In the data rows, 50 means zero.
In each game, the first row plays the second. By how much does the first row win? 15 means about a draw, 30 a big win and 0 a big loss. Wins can go round in a circle. Each row has two weighted sums of its numbers, A and B, taken from their middle values. A row wins by its A times the other's B, less its B times the other's A.
53 39 46 53 39 50 45 38 50 47 50 42 48 55 47 43 47 39 51 50 46
39 59 34 67 52 60 73 26 47 70 69 74 72 44 72 31 65 64 79 30 16 ~ 14
50 53 53 48 56 50 50 58 49 48 48 49 48 50 50 55 48 50 46 53 56
57 54 58 51 55 55 46 58 56 53 46 49 50 53 49 58 49 54 47 57 60 ~ 15
58 48 57 50 48 47 43 56 51 49 43 47 50 50 44 56 47 51 44 58 53
28 76 33 53 71 57 78 35 33 65 63 71 61 19 68 42 55 65 66 20 30 ~ 15
49 39 38 68 39 56 56 32 61 58 65 60 66 69 62 33 64 53 69 48 36
58 60 53 62 53 63 53 56 65 59 60 58 66 65 73 54 63 63 60 54 58 ~ 18
52 47 55 44 46 43 42 53 47 44 41 39 44 43 41 54 42 46 43 54 50
57 49 55 55 49 56 47 52 55 53 49 44 50 56 53 50 47 49 49 56 53 ~ 10
49 50 48 55 55 49 57 43 50 58 51 49 51 50 47 48 45 47 51 52 44
57 49 51 57 50 57 48 50 55 55 52 46 51 61 51 50 51 43 50 55 60 ~ 11
46 45 52 40 45 42 42 47 44 43 42 44 43 40 39 50 40 47 44 50 41
46 54 50 52 51 44 57 44 50 60 51 51 55 44 53 45 49 53 55 50 40 ~ 26
55 62 56 51 61 50 54 65 50 52 51 66 57 45 58 58 51 68 56 52 57
57 47 56 49 47 46 43 53 51 48 44 41 46 49 46 54 45 48 45 54 54 ~ 19
52 60 54 51 55 51 51 50 48 58 47 49 47 44 50 55 44 52 50 51 50
55 47 48 59 46 57 52 41 56 57 53 49 55 59 51 46 49 45 54 56 48 ~ 19
53 51 49 48 45 50 46 56 48 43 50 59 53 56 50 52 54 51 51 49 53
57 53 57 49 54 52 48 57 55 53 45 47 48 51 46 57 49 53 45 55 58 ~ 13
64 60 59 59 59 57 54 56 60 61 52 51 56 55 55 58 51 55 50 63 58
58 48 58 49 50 50 46 55 52 53 44 47 47 49 45 57 45 50 45 56 54 ~ 13
53 46 52 51 48 49 49 52 55 47 50 48 51 54 46 50 49 47 50 55 51
51 46 48 49 48 48 47 54 57 45 55 51 53 61 50 47 56 47 55 54 56 ~ 17
62 59 60 54 55 54 50 60 58 57 47 51 53 55 50 59 50 57 48 60 62
45 54 52 42 54 47 47 56 44 43 45 48 45 39 49 54 45 57 46 47 52 ~ 14
43 47 49 47 45 44 48 41 47 54 46 40 46 39 51 45 47 49 48 46 40
46 73 50 52 69 59 65 56 47 60 55 66 55 36 61 57 50 67 57 43 51 ~ 17
54 45 52 54 48 54 48 48 53 49 51 42 50 58 50 51 49 41 48 55 55
58 49 57 50 50 50 45 57 55 50 48 47 50 55 49 54 48 51 47 58 57 ~ 16
31 25 29 51 33 47 51 24 44 37 58 42 43 59 43 28 55 27 53 40 37
48 51 51 50 52 53 48 54 49 51 48 44 47 51 47 53 49 47 44 49 57 ~ 22
16 65 24 38 65 55 73 50 33 39 72 74 51 40 71 38 73 59 61 15 43
53 47 53 47 45 47 45 52 51 47 45 44 47 52 45 53 44 43 45 55 53 ~ 17
55 48 56 48 44 48 40 51 52 47 43 44 49 52 45 53 45 47 46 55 52
54 46 56 44 43 40 41 53 49 42 44 44 45 45 43 54 44 49 45 54 50 ~ 12
52 69 54 53 65 58 58 55 48 63 53 61 55 39 56 57 50 64 52 49 56
56 47 55 48 47 48 46 49 53 51 46 48 49 49 46 53 44 50 50 54 49 ~ 11
56 48 51 57 42 48 47 43 53 57 50 51 54 53 53 46 49 52 54 54 43
52 42 54 45 46 47 43 51 48 46 41 39 42 45 39 51 44 42 42 53 50 ~ 14
54 46 54 47 48 47 42 51 50 47 42 38 42 49 42 51 44 43 42 53 51
60 50 55 56 50 58 47 52 57 58 49 47 52 56 50 55 49 52 50 57 56 ~ 16
54 49 55 47 44 45 40 51 50 49 45 42 48 45 50 51 43 50 44 54 52
59 52 59 51 52 52 47 59 55 54 46 50 49 51 48 58 48 53 46 58 57 ~ 20
45 60 49 51 52 51 51 46 47 57 52 52 54 38 62 47 54 58 54 40 39
54 47 55 44 51 45 44 56 46 47 44 46 42 44 41 56 42 50 42 53 52 ~ 12
43 45 49 38 47 40 44 52 40 39 42 42 37 35 41 52 41 47 37 47 47
49 48 53 45 51 43 47 50 45 46 44 48 47 46 41 53 44 47 45 52 45 ~ 16
43 42 46 39 36 43 38 50 45 37 45 42 42 44 41 46 47 40 42 45 45
59 51 56 51 50 51 49 57 58 49 49 51 53 58 49 57 49 53 50 58 57 ~ 11
57 42 49 54 39 49 45 47 56 46 51 52 53 61 50 46 52 47 55 55 47
50 43 54 42 46 42 41 51 44 43 39 40 40 43 38 53 40 47 38 51 48 ~ 18
62 62 59 55 65 59 58 64 55 56 53 59 56 53 55 63 50 62 51 59 63
50 51 53 54 56 49 55 48 54 61 50 50 55 48 51 51 45 51 54 53 49 ~ 15
52 45 54 45 42 46 40 52 48 44 42 46 48 51 43 51 45 44 44 54 52
55 48 55 49 47 49 45 54 49 49 45 45 46 52 45 55 45 46 47 56 53 ~ 17
55 50 56 47 52 46 46 59 51 47 44 48 47 50 45 55 46 50 43 54 55
29 54 37 39 55 50 56 52 39 39 55 60 44 44 54 47 57 50 49 31 49 ~ 13
44 58 47 42 52 46 48 48 41 49 46 47 44 29 55 50 46 54 48 37 45
48 44 46 45 38 45 42 49 47 40 48 52 48 53 46 47 52 47 50 46 47 ~ 21
50 54 51 46 49 49 50 59 50 40 51 60 50 51 51 55 55 53 49 48 57
53 49 54 47 49 47 46 50 51 48 43 42 46 48 43 53 44 47 46 54 50 ~ 14
57 58 58 51 52 51 47 60 54 52 45 51 52 51 48 58 48 56 46 56 57
56 48 55 48 49 46 43 54 50 46 42 43 44 43 43 53 44 44 43 54 53 ~ 11
49 43 54 40 45 41 40 49 48 43 39 38 40 42 37 52 41 44 40 52 48
56 50 55 50 50 48 46 53 54 50 44 45 47 53 43 54 45 47 45 56 55 ~ 15
51 39 48 51 42 47 44 45 55 47 52 42 50 60 52 44 51 44 53 54 50
29 49 33 49 50 58 57 45 41 40 61 59 47 57 59 41 67 41 54 31 51 ~ 17
49 48 47 51 52 57 54 41 43 59 49 44 44 50 46 49 47 42 45 47 49
58 49 56 51 48 46 42 58 54 50 42 46 49 51 44 55 46 50 46 57 53 ~ 13
57 45 54 52 48 49 45 51 54 49 46 43 46 52 46 52 45 46 48 57 53
53 44 55 48 45 48 42 51 49 47 41 40 42 49 42 53 42 45 43 53 53 ~ 18
56 50 55 48 51 49 49 51 51 50 47 46 46 47 44 55 43 51 44 55 52
58 50 58 53 51 55 46 53 56 56 49 48 52 56 51 55 47 49 48 59 58 ~ 14
56 52 54 54 49 55 47 55 54 56 50 46 51 53 53 55 50 51 48 54 57
54 56 55 49 55 51 48 53 49 52 44 49 47 43 45 57 45 53 44 53 55 ~ 10
53 52 52 51 52 54 51 55 53 50 52 52 50 60 52 52 52 46 48 54 60
54 50 52 53 51 50 50 50 50 50 47 45 49 52 46 52 47 48 49 57 51 ~ 18
50 42 53 43 43 41 43 51 44 44 40 39 40 43 39 50 41 42 39 50 48
46 46 46 51 53 47 54 45 45 51 49 50 47 47 42 48 46 49 48 52 45 ~ 14
54 46 55 48 47 50 44 53 48 48 41 42 46 49 44 55 43 49 44 56 50
52 45 53 47 48 46 44 47 46 46 45 44 45 49 40 51 43 41 42 53 47 ~ 20
59 51 57 52 52 53 47 55 55 52 47 50 48 52 48 56 48 51 48 58 56
43 26 38 52 34 42 47 32 59 42 59 45 53 67 49 31 58 38 60 49 38 ~ 14
51 47 49 52 48 51 53 39 49 58 47 48 51 45 46 47 43 45 50 51 43
 0 66  0 81 86 71 99  0 35 95 99 97 87 44 98  0 99 57 99  0  0 ~ 11
52 47 54 48 46 44 42 52 48 49 44 41 42 50 46 53 44 44 43 52 54
50 53 54 47 52 46 48 56 47 44 47 48 44 46 47 56 47 50 44 51 55 ~ 13
56 57 56 51 53 51 52 54 53 58 46 49 49 45 46 57 46 55 47 57 55
55 50 56 54 49 52 47 53 53 58 46 46 51 48 49 54 46 52 49 56 50 ~ 17
58 50 54 55 51 55 50 49 53 57 47 45 48 54 48 53 46 46 47 56 54
36 81 41 54 78 68 75 52 41 63 65 72 59 30 72 52 59 70 61 29 48 ~ 22
51 37 51 46 38 44 42 47 52 42 47 38 45 53 44 45 48 38 46 52 49
49 54 46 45 41 48 45 53 47 41 53 59 55 53 57 49 58 53 54 44 49 ~ 18
54 56 57 49 52 43 50 57 51 53 46 53 51 42 50 56 46 61 51 53 50
43 49 41 54 53 56 61 35 44 60 55 42 46 45 47 43 47 40 48 44 41 ~ 20
51 49 55 47 48 46 44 55 51 47 44 42 46 50 46 53 46 47 44 55 56
56 51 58 45 50 46 46 58 53 47 44 47 49 50 46 57 46 53 45 58 51 ~ 11
51 43 53 45 45 44 41 47 44 47 40 40 43 43 43 51 42 42 39 51 52
57 53 54 59 54 63 51 50 53 58 50 46 49 55 51 53 49 48 48 54 57 ~ 20
31 61 30 46 50 54 58 54 48 38 70 82 65 55 77 40 82 68 75 22 42
52 49 42 66 44 58 57 37 58 55 64 68 68 66 60 39 63 56 71 50 38 ~ 13
47 51 49 46 46 51 43 46 48 49 47 41 46 46 55 47 50 50 46 45 46
51 54 53 49 54 42 51 54 50 50 49 58 57 44 52 51 50 61 57 51 45 ~ 16
59 51 57 52 50 49 46 55 54 51 46 46 47 52 46 56 45 50 47 58 55
60 58 59 53 55 52 52 56 52 56 49 52 55 50 53 57 48 58 51 59 52 ~ 15
27 80 31 42 66 46 76 47 39 53 71 94 76 26 81 40 73 86 82 17 23
51 42 43 61 38 53 52 35 56 56 58 50 60 61 57 37 58 49 64 48 37 ~ 9
55 50 58 48 50 47 44 55 51 48 42 46 47 46 44 56 44 50 42 55 54
53 45 46 55 47 60 49 42 50 56 52 43 52 60 52 48 50 41 50 49 54 ~ 15
51 47 51 53 52 50 52 51 53 48 53 50 54 58 46 48 50 48 51 57 49
55 46 54 46 42 45 38 50 52 46 43 41 48 49 48 50 47 48 45 53 52 ~ 23
38 36 27 70 35 53 62 15 56 60 71 65 72 68 65 18 70 49 80 37 17
51 54 55 44 50 45 46 57 46 48 43 49 44 40 42 55 42 51 44 52 49 ~ 12
54 55 56 49 58 51 51 60 52 52 48 54 50 50 48 60 48 55 47 56 58
47 55 50 41 53 48 46 55 40 44 47 50 45 42 46 54 45 51 44 44 52 ~ 17
49 68 49 57 67 63 63 47 43 65 55 59 53 43 58 55 50 59 53 43 50
55 52 57 52 54 50 49 55 49 52 47 46 45 46 46 58 44 53 45 57 57 ~ 8
34 51 29 53 47 59 63 49 49 36 73 81 63 69 66 38 79 52 70 31 47
55 48 55 50 49 49 44 52 50 51 43 43 44 49 44 55 47 48 42 55 54 ~ 5
55 59 54 57 61 58 57 55 49 62 51 55 50 45 50 57 46 56 47 53 52
31 58 39 41 59 51 57 53 42 45 57 57 49 41 60 48 60 56 51 32 52 ~ 18
58 50 57 49 52 50 46 55 53 49 45 49 51 54 48 57 48 49 47 56 56
56 45 51 50 41 51 41 48 55 43 50 47 51 56 57 48 55 49 53 52 51 ~ 19
61 52 58 51 55 55 50 56 52 53 46 49 49 53 49 58 48 48 44 59 60
49 45 53 43 42 41 38 47 47 46 41 44 45 42 43 48 41 47 44 52 43 ~ 23
60 53 58 56 56 57 50 57 57 56 49 48 51 56 54 58 50 53 48 59 60
53 42 51 45 41 45 42 53 52 42 48 46 48 55 44 52 48 44 46 54 54 ~ 17
57 50 56 56 46 55 47 51 57 54 51 45 52 62 51 51 51 47 50 58 58
39 53 46 43 59 51 55 56 44 47 55 53 48 44 52 53 52 52 47 42 53 ~ 24
56 46 55 54 47 51 48 50 51 52 47 45 45 55 46 52 45 44 45 57 54
43 50 47 40 46 51 46 52 46 40 47 47 46 49 45 50 48 44 43 46 53 ~ 17
47 41 43 56 39 52 50 33 50 56 53 39 50 58 53 39 49 43 55 48 40
45 39 44 55 37 46 46 34 49 50 48 41 48 49 44 38 46 40 51 50 37 ~ 9
28 32 16 74 32 58 71  6 56 57 80 67 76 77 69  6 79 45 88 30 11
47 47 51 41 46 44 45 53 44 41 43 41 41 45 40 52 45 46 41 50 53 ~ 9
44 46 50 45 48 44 49 47 46 55 45 44 46 38 42 49 41 46 46 50 43
49 55 52 49 54 42 52 54 52 51 50 60 56 41 52 52 48 60 55 52 43 ~ 3
59 55 57 49 53 51 47 58 52 52 43 51 49 47 51 57 47 55 45 55 54
52 40 52 40 43 41 39 49 42 43 40 37 42 43 37 51 41 42 40 53 50 ~ 24
49 41 53 42 45 43 40 52 45 43 40 40 39 43 40 52 43 41 40 51 52
54 51 56 50 50 49 47 55 49 48 41 45 45 45 44 56 44 50 43 54 54 ~ 16
54 42 53 46 43 44 43 48 48 48 45 47 49 47 45 48 45 48 49 54 43
58 50 57 51 50 50 44 56 54 51 46 49 48 52 47 56 48 53 45 59 59 ~ 18
52 39 49 49 41 48 41 43 51 50 46 38 49 54 44 45 45 41 46 53 49
54 45 54 49 43 41 41 52 49 45 43 45 45 49 42 52 45 50 46 55 47 ~ 17
62 55 58 54 57 50 53 57 54 58 48 49 53 50 50 58 46 55 49 58 57
44 31 36 58 36 49 53 28 53 49 60 51 57 60 52 29 56 44 63 43 29 ~ 21
46 56 48 55 56 49 58 43 48 62 51 45 52 42 52 48 49 50 51 47 44
44 43 36 66 44 50 61 29 54 57 67 68 67 63 59 29 63 54 74 45 25 ~ 15
52 36 44 53 34 45 44 38 56 46 53 48 56 61 55 36 56 48 59 50 41
56 54 58 50 54 44 49 54 52 53 48 49 51 48 48 56 46 54 47 58 53 ~ 19
57 45 54 48 46 47 42 51 50 47 43 43 47 50 42 53 46 44 43 53 55
49 44 48 57 46 54 52 41 56 59 54 49 54 55 54 44 51 47 57 55 42 ~ 18
56 53 55 51 54 49 49 54 52 51 45 48 46 52 46 57 46 48 44 55 59
48 44 40 58 49 64 54 37 49 56 58 47 50 65 56 42 57 41 54 45 54 ~ 15
40 60 45 41 62 49 59 57 44 44 54 58 49 40 56 51 53 58 50 40 56
53 48 55 52 50 49 47 51 51 54 47 41 48 52 50 53 46 49 45 54 52 ~ 12
57 50 56 46 48 49 42 53 51 49 44 44 45 50 45 55 47 47 44 55 55
55 50 57 48 49 48 44 57 50 50 42 42 46 49 46 55 45 51 41 54 52 ~ 16
57 53 56 50 50 50 48 55 52 53 44 49 47 48 45 57 45 53 44 56 55
51 65 50 54 64 59 60 47 46 61 53 59 55 39 56 55 48 60 54 44 49 ~ 17
46 61 52 43 58 48 48 55 42 50 46 52 47 33 53 56 46 58 47 45 52
58 50 56 54 50 54 49 54 54 54 48 50 50 53 48 56 47 49 50 58 55 ~ 19
57 46 52 59 43 51 49 45 55 56 51 50 57 58 53 47 50 51 56 57 46
62 55 58 57 56 52 48 58 58 53 48 51 52 57 49 59 48 56 47 61 60 ~ 17
54 52 55 52 52 47 46 53 48 50 45 47 49 47 43 55 45 51 45 54 53
57 55 58 49 54 48 48 59 54 53 46 50 51 50 49 58 47 54 46 57 58 ~ 15
53 58 55 51 59 50 53 56 48 55 46 48 49 42 50 56 47 57 47 54 54
48 57 52 44 59 48 49 63 47 46 51 59 51 44 50 58 51 61 49 48 57 ~ 16
58 55 57 52 52 54 48 60 54 52 48 52 51 57 52 58 49 53 49 58 61
55 65 56 53 66 53 61 63 57 57 56 65 62 49 54 59 52 68 59 56 56 ~ 20
49 52 48 52 55 47 58 51 49 54 52 57 56 47 49 50 47 55 55 51 44
51 43 53 43 42 45 43 48 45 44 42 39 41 46 41 48 43 45 40 52 49 ~ 16
46 55 48 42 56 49 52 56 44 46 50 49 44 41 47 54 48 49 44 44 56
55 49 53 53 46 54 45 50 52 52 47 41 46 58 50 52 48 46 46 54 56 ~ 14
56 44 54 49 45 48 43 49 53 45 45 42 48 55 42 49 47 42 46 57 49
57 44 53 50 43 49 43 48 54 50 45 39 48 53 45 50 45 43 45 55 50 ~ 14
53 46 54 45 43 43 40 54 47 46 40 41 42 45 39 53 43 43 40 54 52
51 48 54 46 49 45 44 53 47 49 41 43 44 44 43 56 44 49 42 53 54 ~ 12
48 43 53 46 45 46 43 47 49 48 41 38 45 43 40 51 42 44 41 52 49
27 77 36 48 78 62 76 58 41 52 71 75 58 42 74 51 72 67 63 26 53 ~ 20
55 52 57 54 53 54 52 53 54 57 46 47 52 50 51 54 48 52 48 56 56
53 52 54 54 53 54 52 48 54 58 47 44 51 50 50 51 48 48 48 56 54 ~ 12
50 48 53 48 45 50 47 51 47 48 45 45 42 51 44 52 44 44 43 51 55
50 37 45 49 37 46 45 38 45 44 46 43 46 49 40 42 44 40 50 50 39 ~ 12
50 39 52 43 40 41 39 50 46 41 42 36 41 48 40 48 44 41 41 51 49
59 52 56 55 53 53 48 54 55 55 46 50 51 53 49 57 48 53 48 60 55 ~ 13
50 46 52 49 49 47 46 46 48 51 44 43 47 45 42 50 42 45 44 53 48
46 47 48 40 52 43 49 52 43 42 44 42 40 42 39 52 44 43 41 47 54 ~ 12
56 50 50 62 56 60 56 48 55 62 57 46 56 58 52 49 51 48 52 57 59
45 51 49 50 56 45 58 48 49 56 51 47 48 43 54 49 47 51 51 48 48 ~ 18
50 54 49 48 53 56 52 54 49 48 49 47 43 50 51 54 51 46 45 48 55
45 35 39 60 36 47 52 32 53 50 59 55 63 60 54 30 60 46 67 49 35 ~ 7
49 46 54 42 45 44 42 53 43 44 40 42 42 44 38 53 41 43 41 52 49
50 40 52 42 39 41 40 46 46 45 39 40 44 40 40 49 41 41 42 55 43 ~ 11
59 51 57 54 50 52 46 54 57 53 47 46 50 54 48 55 47 48 47 60 56
59 54 58 54 53 51 49 60 56 55 45 51 51 53 50 59 48 52 49 57 59 ~ 17
50 45 53 42 42 40 39 50 48 41 41 41 44 43 41 51 42 46 41 51 46
42 40 38 58 38 50 56 28 45 54 57 58 57 53 51 31 54 45 62 43 28 ~ 24
53 38 48 58 44 51 50 45 59 48 56 46 55 65 53 46 54 44 55 57 54
51 37 53 43 40 43 39 49 46 39 41 39 41 45 37 50 41 42 41 52 49 ~ 19
52 48 49 59 49 57 54 40 51 61 51 45 52 49 48 47 46 41 51 51 47
54 45 54 47 47 47 42 48 50 49 42 41 44 49 43 50 44 46 45 54 48 ~ 9
52 46 52 49 45 48 48 47 49 51 50 42 48 53 44 48 46 42 47 54 50
56 48 54 53 50 51 48 47 50 47 47 45 47 54 44 51 47 45 45 54 57 ~ 11
34 54 34 43 46 48 54 56 45 32 65 83 61 53 65 43 73 65 70 30 43
52 38 51 43 38 40 37 50 50 40 44 38 45 52 44 47 45 42 45 54 46 ~ 17
54 45 52 50 45 43 47 49 49 49 45 51 51 46 48 50 47 52 51 52 42
53 47 55 46 48 48 45 56 49 48 42 43 44 46 40 55 45 48 44 54 57 ~ 18
49 43 40 60 39 50 53 31 53 57 59 56 61 59 57 36 58 47 65 49 32
51 44 55 42 41 42 39 49 47 44 41 40 41 47 41 51 43 44 41 54 48 ~ 11
56 49 55 54 53 54 51 53 54 53 51 51 52 56 47 55 48 48 48 58 54
52 41 48 53 44 53 46 44 54 44 52 44 49 61 49 46 49 42 49 52 55 ~ 20
57 46 55 49 48 50 45 53 55 52 46 42 49 51 46 53 46 47 46 55 54
53 58 51 50 52 58 51 56 57 54 56 58 57 56 63 55 60 60 55 48 58 ~ 15
57 52 56 56 55 53 53 54 54 55 52 60 55 53 50 54 49 58 54 57 51
60 50 57 50 47 52 42 56 55 52 45 44 50 54 48 54 46 47 45 55 53 ~ 15
37 67 41 47 71 58 71 58 45 50 63 72 53 46 58 55 58 62 56 39 57
52 47 52 53 50 50 49 45 51 55 47 45 49 49 47 50 44 47 48 54 46 ~ 22
56 48 55 51 45 49 44 52 51 50 44 45 50 50 45 53 45 45 45 58 54
55 43 54 43 42 46 41 50 48 43 41 40 43 47 42 53 42 46 41 54 49 ~ 14
57 44 55 53 43 52 46 50 51 51 46 44 50 53 47 52 46 49 49 56 49
56 54 55 50 52 51 50 55 51 52 46 50 48 47 46 57 45 53 45 55 56 ~ 15
23 23 13 63 30 48 64 22 66 40 88 59 73 95 75  7 93 38 84 33 31
52 40 52 45 44 43 42 43 47 47 40 39 44 47 41 47 42 41 43 53 46 ~ 16
49 41 51 43 41 43 42 49 50 41 45 38 44 53 45 48 47 41 44 51 51
49 43 49 51 44 45 46 45 47 48 45 45 46 48 42 48 44 43 46 53 44 ~ 16
43 30 43 49 31 44 44 41 58 39 58 47 53 67 53 35 59 44 57 51 45
35 65 37 59 67 62 76 34 36 67 63 67 55 39 58 42 51 52 60 32 34 ~ 24
25 71 28 49 71 65 75 57 42 45 77 84 59 52 75 45 82 66 69 18 53
48 51 49 48 55 50 53 57 52 48 53 53 52 55 51 51 52 48 49 53 58 ~ 28
58 51 54 51 47 51 42 53 50 49 45 46 50 50 49 54 47 48 46 54 56
55 51 55 50 50 51 47 56 51 50 45 47 45 53 47 56 47 45 44 54 57 ~ 16
42 55 44 50 61 55 62 54 45 48 59 58 50 56 49 51 56 48 50 45 58
41 50 37 47 44 51 50 52 49 34 60 67 58 57 60 44 68 52 62 34 48 ~ 18
55 41 52 48 40 44 42 48 50 46 46 41 45 54 45 48 46 43 45 56 51
57 46 55 48 44 50 44 53 54 49 44 43 48 49 46 54 44 46 44 55 54 ~ 14
51 45 54 44 50 49 45 52 47 50 42 41 41 46 43 52 42 46 41 53 53
55 51 55 45 50 47 46 61 53 44 45 51 47 51 47 57 46 52 46 55 57 ~ 17
53 44 53 44 46 44 42 52 48 42 43 41 40 47 44 53 44 46 42 53 50
47 54 50 42 55 50 51 55 44 45 49 53 45 45 51 54 48 51 46 47 55 ~ 6
45 43 40 59 44 60 54 34 50 51 55 43 47 60 50 40 54 37 52 45 50
54 43 48 58 48 52 55 46 59 54 58 49 55 63 52 46 55 46 54 57 49 ~ 24
58 48 57 49 45 45 44 54 52 47 43 42 47 47 44 54 45 49 45 58 51
57 49 54 53 49 52 46 51 55 54 47 41 49 57 48 51 48 41 46 59 57 ~ 17
38 39 28 66 37 53 65 17 52 59 66 59 65 63 63 23 65 44 74 38 19
52 44 52 46 44 47 42 51 49 43 43 42 43 48 41 51 45 42 42 52 52 ~ 14
47 56 50 44 54 50 48 53 39 46 47 50 45 38 48 53 47 53 47 42 49
36 56 37 55 63 53 74 40 44 57 65 72 55 47 51 40 55 56 66 40 35 ~ 15
49 45 55 41 45 43 43 56 48 42 42 43 41 44 44 54 44 48 42 51 49
54 45 54 48 47 49 44 49 47 50 43 40 45 47 42 51 44 46 44 53 53 ~ 18
46 36 42 52 38 46 47 45 59 39 62 52 56 70 56 39 61 43 59 50 51
47 35 45 49 34 46 40 43 49 37 49 44 46 56 42 44 49 36 48 50 47 ~ 20
39 59 44 41 56 40 57 51 39 47 54 66 58 27 60 47 51 69 60 35 35
56 54 57 47 53 49 44 56 52 53 45 48 51 46 50 56 48 57 47 56 53 ~ 22
54 44 54 47 46 46 43 50 49 47 44 40 45 50 45 52 44 43 43 53 53
60 53 58 53 52 51 47 55 54 55 47 45 49 51 49 57 46 53 47 57 58 ~ 17
57 51 57 49 54 51 48 55 51 52 46 45 46 50 46 57 45 51 43 56 54
58 49 57 52 50 49 45 55 56 50 46 49 49 52 45 55 46 49 47 59 53 ~ 19
49 62 53 49 62 53 53 58 46 53 50 53 53 39 58 59 48 60 47 47 53
49 45 51 43 42 47 43 54 49 39 43 49 49 51 46 51 48 47 47 50 52 ~ 16
55 46 55 52 47 50 44 52 51 48 44 43 46 51 45 53 45 45 45 56 56
58 45 54 52 46 49 45 49 52 50 45 43 49 52 47 52 46 44 46 57 53 ~ 14
56 54 55 49 56 51 51 60 51 52 49 52 50 51 48 58 48 53 45 57 57
51 56 53 42 53 49 49 59 46 46 47 49 44 45 49 56 45 54 44 49 55 ~ 19
53 45 53 48 46 47 43 54 50 46 45 43 46 49 45 52 43 43 43 53 52
50 42 47 54 47 48 49 41 53 53 50 43 51 53 46 45 48 43 49 52 48 ~ 19
54 50 52 47 47 50 47 58 49 44 48 54 50 53 47 56 50 50 50 52 54
56 52 55 53 55 50 53 56 56 54 52 55 57 56 49 53 49 58 55 58 51 ~ 19
53 46 55 44 46 44 41 52 48 47 41 40 44 45 39 52 42 46 42 54 48
47 45 38 62 38 53 55 29 56 59 62 60 69 59 66 30 66 54 69 41 25 ~ 15
52 57 54 46 57 50 49 64 52 46 48 57 51 47 52 58 50 58 48 50 60
47 43 53 41 42 40 39 48 44 42 38 37 38 41 39 49 39 46 40 50 47 ~ 27
53 41 49 57 43 51 50 39 53 55 53 47 52 57 51 44 52 42 54 54 44
50 53 56 42 53 46 45 56 49 47 42 48 45 42 46 56 44 57 46 52 53 ~ 8
40 57 46 44 62 52 57 58 45 44 57 59 49 44 55 53 56 56 49 42 57
55 69 54 56 64 62 59 63 53 58 56 65 57 53 62 60 56 62 54 52 61 ~ 5
56 51 54 54 48 53 46 54 54 46 49 48 50 60 48 53 51 46 50 56 57
53 42 54 44 44 43 41 49 47 44 41 40 40 46 40 52 43 42 41 52 47 ~ 11
57 51 56 51 49 48 46 53 52 52 48 48 49 50 45 54 46 51 49 57 49
55 43 54 46 44 45 42 52 50 45 45 41 43 51 43 50 47 46 46 55 55 ~ 14
58 45 51 58 41 52 46 46 58 50 53 55 59 62 55 46 55 53 60 54 48
54 46 56 46 47 41 42 55 50 45 43 46 48 47 43 54 45 52 45 56 53 ~ 13
45 41 40 61 44 42 59 38 63 53 66 67 71 58 61 33 64 58 75 49 28
58 48 55 52 48 50 45 54 52 49 43 47 49 49 47 56 45 49 44 56 54 ~ 5
43 57 47 43 57 51 52 58 48 42 52 59 48 47 54 55 54 56 50 45 57
47 34 38 60 36 56 50 37 57 45 64 47 54 73 57 35 63 39 59 49 47 ~ 11
57 54 57 46 53 48 46 59 52 49 46 53 50 51 49 58 49 55 47 55 57
54 44 55 49 46 48 43 51 55 51 46 42 49 55 48 50 46 49 50 58 53 ~ 17
49 44 54 38 46 42 39 54 45 41 39 41 42 40 39 51 41 46 41 49 48
46 54 51 43 56 47 46 55 45 43 46 45 45 43 44 55 45 51 42 51 51 ~ 7
38 29 29 61 25 47 51 21 60 45 67 56 67 74 60 18 71 40 75 39 22
47 79 48 58 73 62 74 52 46 69 63 72 62 38 67 54 53 71 63 41 49 ~ 25
54 49 56 49 48 49 44 55 51 47 46 46 46 49 48 56 46 48 46 54 54
56 57 57 53 55 49 54 55 54 58 48 55 54 47 49 55 47 55 51 57 51 ~ 18
